In the data rows, the value 128 means zero.
Some points:
array([ 80, 103, 129,  64, 121, 101, 129, 123, 162, 131, 152, 127, 143, 176,
       195, 158, 152, 147, 114, 151, 111, 122, 128, 161, 135, 183, 193, 127,
       191, 142, 132, 162])
array([137,  82, 150,  73, 105, 135, 173, 136, 141,  92, 108, 105, 120, 159,
       172, 103, 122, 138, 125, 105,  99,  78, 115, 121, 151, 155, 199, 132,
       145, 161, 121, 109])
array([ 92,  80,  95, 100, 106, 147, 131, 149, 123, 141, 101, 174, 113, 182,
       139, 154, 122, 111, 120, 121, 124, 135, 160, 154, 143, 140, 160, 127,
       157, 150, 166, 152])
array([100, 100,  57, 121, 153, 171, 134, 105, 170, 123,  62, 118,  64, 120,
       113,  86, 121, 118,  76, 116, 124, 152, 154, 120, 169, 152, 118, 183,
       122, 139, 143, 111])
array([ 93, 104, 114, 137, 133, 116,  95, 146, 114, 105, 142, 100, 146, 111,
       121, 140,  89,  73, 104,  83, 162, 131, 131, 135, 159, 168, 131, 193,
       154, 108, 138, 147])
array([172, 169,  50,  89, 121, 116, 171, 165, 144, 151, 133, 135, 111, 154,
       147, 129, 138,  97, 144,  96, 123, 152, 122,  89, 173, 151, 146, 110,
       102, 115, 155, 149])
array([109, 113,  95, 163, 157,  81, 167, 156, 130, 131, 102, 131, 119,  98,
       133,  87, 104,  79, 100,  79, 130,  74, 105, 146, 140, 143, 117, 115,
       133, 152,  85, 130])
array([113,  95, 114, 130, 103, 160,  90, 139, 158, 129, 175, 117, 145, 115,
       147, 155, 114, 109, 121, 114,  83,  86, 143, 139,  97, 171, 122, 177,
        87, 109, 155,  34])
array([123, 150, 104, 122, 141, 142,  53, 227, 151, 173, 128, 145,  71, 145,
       115, 171, 117, 104, 129, 134, 146, 126, 138,  91,  86, 113, 111, 129,
       147, 148, 122, 148])
array([195, 113, 115, 110, 153,  98, 124, 125, 166, 157, 117, 126, 157,  85,
       125, 180, 129,  48, 148, 110,  71,  81, 110,  66,  78, 123, 145, 144,
       113, 105, 145, 135])
array([126, 129, 129, 121, 130, 159, 178, 186, 185,  82, 135, 122, 124,  73,
       182, 120, 176,  90,  80,  94, 120, 157,  96, 133, 113,  44, 145, 129,
       109, 121, 133, 164])
array([141, 125, 127, 148, 157,  73, 146, 112, 190, 149, 113,  99, 153, 184,
        85, 206, 150, 122,  72, 137, 129, 140, 122, 153, 100, 154, 130, 146,
       142, 131,  67, 160])
array([120, 106, 151, 121, 110, 135, 109, 127, 155, 192,  82,  89, 130, 129,
       208, 125,  81, 147, 121,  94, 188, 129,  87,  89,  65, 138,  93,  68,
       182, 126, 110,  70])
array([150, 127, 165, 104,  71,  96, 149, 132, 116,  88, 150,  67,  74, 138,
        97, 176, 104, 132, 147,  45,  68, 188, 120, 119, 159, 127,  52, 100,
       166, 198, 128, 106])
array([134,  90, 100, 168,  76, 161, 196, 157, 145, 213, 139, 124, 131, 110,
       126, 139, 121, 140, 105, 186, 119, 188,  85, 169, 137, 149,  91, 157,
       112, 134, 140, 106])
array([121, 162, 133, 193,  84,  92, 112, 210, 143, 173, 125,  82, 226, 107,
       129,  88, 137, 109, 103, 149, 101, 122, 179, 127, 161, 157, 128,  71,
       115, 173, 148, 135])
array([ 97, 172, 152, 119, 109, 165, 203, 155, 102, 112,  65, 112, 159, 125,
        81, 155, 160, 130, 112,  96, 171, 105, 157, 145,  59, 128, 111, 186,
       148, 166, 171, 112])
array([155, 164, 148, 243, 143, 147, 120, 128,  96, 125, 121,  81, 105, 207,
       179, 149, 158,  93, 128, 119, 110, 162, 143,  85, 133,  93, 173, 168,
       167, 128, 154,  75])
array([164, 154, 213, 106, 171, 130, 183, 130,  95, 149, 147, 111, 121, 158,
       166,  89,  68,  78, 157, 137, 156, 138, 217, 168, 129, 144, 120, 151,
        94, 104,  98, 151])
array([138, 126,  67, 138, 163,  36, 145, 139,  39, 121, 118, 170,  86,  87,
       130, 120,  85, 166, 118, 163,  67, 143, 173, 144,  71, 102, 182, 113,
       129, 180, 119,  85])
array([ 78, 162, 102, 118,  87, 132, 152,  98, 157, 153, 181,  86, 122, 139,
        63, 131,  52,  94, 177, 184, 161,  80,  95, 144, 174,  19, 176, 126,
       142, 156,  99, 105])
array([104, 118, 117, 147, 157, 208, 153,  68,  67, 162, 162, 129, 105, 128,
        97, 114, 186,  67, 141,  93, 144, 145,  99, 124,  77, 169, 175,  39,
        98, 137,  66, 129])
array([145, 133, 153, 131, 178, 146, 103, 137, 161, 119, 137, 155, 140, 129,
        50, 128,  73, 111, 157, 125,  94, 198, 117, 178, 119, 147, 155, 126,
       131,  86, 149, 130])
array([157, 127, 135,  74, 149, 108, 153, 128, 110, 124, 181, 164, 108,  98,
       106, 107, 198,  72, 106, 198, 150, 118, 129, 102, 164, 116,  72, 139,
       227,  84, 113,  69])
array([154, 117, 169, 175, 105, 158, 130,  93, 179, 149, 115, 186, 112,  30,
       144, 122, 105, 149, 149, 116, 138, 147, 171, 145, 166, 138, 154,  91,
       180, 121, 125, 147])
array([174, 148, 114, 163,  53,  97, 109,  78, 136,  70, 155, 171, 140, 145,
       138,  83, 121, 110, 131, 149, 162, 147,  82, 136,  82, 133, 149, 138,
       132, 137, 190, 123])
array([186, 202,  91, 133, 153, 137, 132, 127, 193, 102, 126, 153, 120, 144,
       116,  80, 137, 188, 161, 111, 164,  99, 156, 154,  84, 138, 115, 130,
       168, 145,  99, 126])
array([115, 141, 162, 124, 118, 129, 106, 118, 105,  90, 144, 176, 129, 173,
       120,  81,  68,  78,  75, 145, 123, 151,  98, 136,  91, 142,  92,  89,
       149, 110, 151, 163])
array([147,  82, 138,  81, 100, 157, 112, 132, 101, 166, 139, 123, 135, 141,
       126,  54, 116, 146, 166, 163, 119, 139, 151,  62,  89, 115, 104, 193,
       113, 154, 113, 185])
array([125, 132, 132, 119, 129, 137, 130, 105, 129, 133, 162, 170, 172, 116,
        89, 119, 158, 148, 147, 105, 130, 116, 169, 125, 128, 153, 122, 136,
       133, 143, 118,  70])
array([ 96, 140, 112, 125, 132, 170, 122,  84, 147,  81, 174, 144, 173,  81,
       133, 175,  80, 161, 120, 133, 139, 161, 169,  46, 124, 127, 155, 130,
       124, 158, 113, 160])
array([138, 112, 185, 113, 120, 129, 116,  94, 147, 133, 117, 183, 134, 134,
       113, 104, 115, 127,  86,  98, 102,  88, 143, 127, 135,  65, 121, 124,
        98, 143, 115, 115])
array([142, 117, 146, 142, 181, 137, 112, 123, 113, 139, 166,  93, 148, 110,
       131,  98, 137, 192,  87, 144, 116, 148, 106, 117, 113,  98, 159, 163,
       155, 123, 108, 140])
array([202, 128,  93, 128, 105, 108, 132,  67,  73, 186, 134, 140, 169, 143,
       123, 140, 129, 163, 110,  77, 155, 128, 111, 134, 157, 116, 125, 158,
       123, 119, 127, 184])
array([150, 122, 130, 117, 109, 150,  86, 148, 120, 121, 196, 131, 116, 162,
        94, 111, 148, 188,  36,  96, 128, 119, 179, 119, 149, 104, 136,  87,
       105,  91, 111, 112])
array([ 90, 190, 166,  56, 155,  93,  75, 120,  98, 177, 135, 158, 146,  94,
       133, 112, 165, 140, 121,  98, 160, 183,  71, 146, 146, 122, 149, 162,
        95, 187, 148,  99])
array([105,  93, 132, 146,  95,  90, 140, 155, 121,  83, 154, 168, 144, 130,
       169, 169, 168, 113, 171, 138, 159, 155, 166, 158,  99,  94,  87, 127,
        63, 116,  78, 128])
array([ 76, 173, 148, 130,  53,  84, 136, 100, 116, 164, 126,  80,  44,  76,
       102, 126, 149, 158, 133, 114, 100, 108, 146, 148,  78, 133, 152, 135,
       117,  18, 149, 171])
array([168, 175, 134,  97,  60, 160,  77, 140,  87,  87,  20, 133, 141, 115,
       136, 157, 125, 119, 123, 190, 123, 149, 113, 129, 166, 151, 164, 129,
       101,  86,  22,  90])
array([106,  59, 103, 114, 155,  87, 101, 120, 132, 120,  69,  98, 186, 145,
       117,  90, 139, 142, 187,  98, 146, 183, 148, 141, 139,  63, 127, 105,
       135,  56, 144, 103])
array([138, 152, 115, 121, 170, 132, 123,  61, 149, 142, 122, 126, 108, 145,
       196, 172, 107, 144, 110, 157, 127, 115, 133, 177, 132, 101,  58, 114,
        64, 127, 153, 105])
array([163, 112, 105,  97, 144, 169,  69,  99,  86, 100, 100,  48, 141,  92,
       108, 141, 165,  99, 127, 173, 126,  90, 159, 193, 126, 105, 105,  74,
       144, 160, 188, 170])
Along one direction, these points spread out more than along any other. Take the direction at right angles to it along which they spread out most. Go by this last direction. Where along it does each point below lie, from 0 to 99? The average is 50, and the first point in the table lies past the average. One standard deviation of the points above along it is 16.
array([120, 138, 101, 130, 148, 119, 124, 145, 104,  86, 160,  96, 103,  98,
       169, 160, 121, 154, 162, 144, 213, 126, 142, 120, 154, 155, 132, 117,
       106, 109, 147, 132]) 45
array([154, 104, 134, 147, 130, 145, 105, 149, 157,  96, 139, 106, 106, 138,
       118, 104, 160, 159, 205, 142, 113, 136,  84, 174, 118, 153, 120, 141,
       116, 145,  96, 137]) 46
array([126,  88, 178, 136, 144,  66, 132, 102, 170, 104,  91, 104,  87, 136,
        72, 119, 153, 138, 114, 184, 180, 131, 126,  57, 141, 163, 132,  96,
        58, 153, 150, 126]) 48
array([137, 125, 130, 124, 154, 147, 184, 165,  75,  92, 117, 126, 168, 125,
       102, 157,  71, 184, 117, 141, 134, 102,  65, 107, 120, 134, 107, 102,
       126,  76, 148, 126]) 46
array([ 95, 136, 151, 136, 138, 147, 144, 135, 129, 147, 105, 175, 130, 172,
       122, 155, 157, 154, 174, 144, 117, 110, 139, 106, 141, 105, 125,  94,
       124, 104, 171, 131]) 46
array([ 79, 116, 106, 173, 113, 107, 112,  88, 103,  97, 117, 140, 145, 134,
       141, 108, 148, 123, 146, 130, 128,  95, 110, 114, 140, 136,  92, 143,
       141, 122, 117, 149]) 49
array([105, 146, 117, 135, 154, 147, 123, 154, 124, 118, 134, 132, 131, 156,
       125, 101, 135, 159, 143, 127, 108,  94,  83, 138, 153, 130, 127, 110,
        81, 112, 143, 119]) 50
array([ 60, 181, 106, 132, 155, 137, 131,  98, 131, 112, 120, 120, 141, 131,
       148, 103, 144, 146, 146, 142,  48, 128, 118,  90, 148, 136,  63, 122,
       134, 113,  98, 159]) 49
array([126, 137, 188, 156, 168, 133, 134, 130, 116, 130, 116, 139, 115, 111,
       145, 141, 135, 149, 148, 163, 110, 102,  91, 119, 169, 138, 131, 139,
       128, 142, 167, 156]) 51
array([134,  87, 149, 169, 138, 128,  91, 148,  93, 138, 125, 165,  98, 122,
       119, 162, 143, 151, 157, 106, 132,  59, 102, 137, 173, 118, 110, 150,
       127, 134, 112, 157]) 49
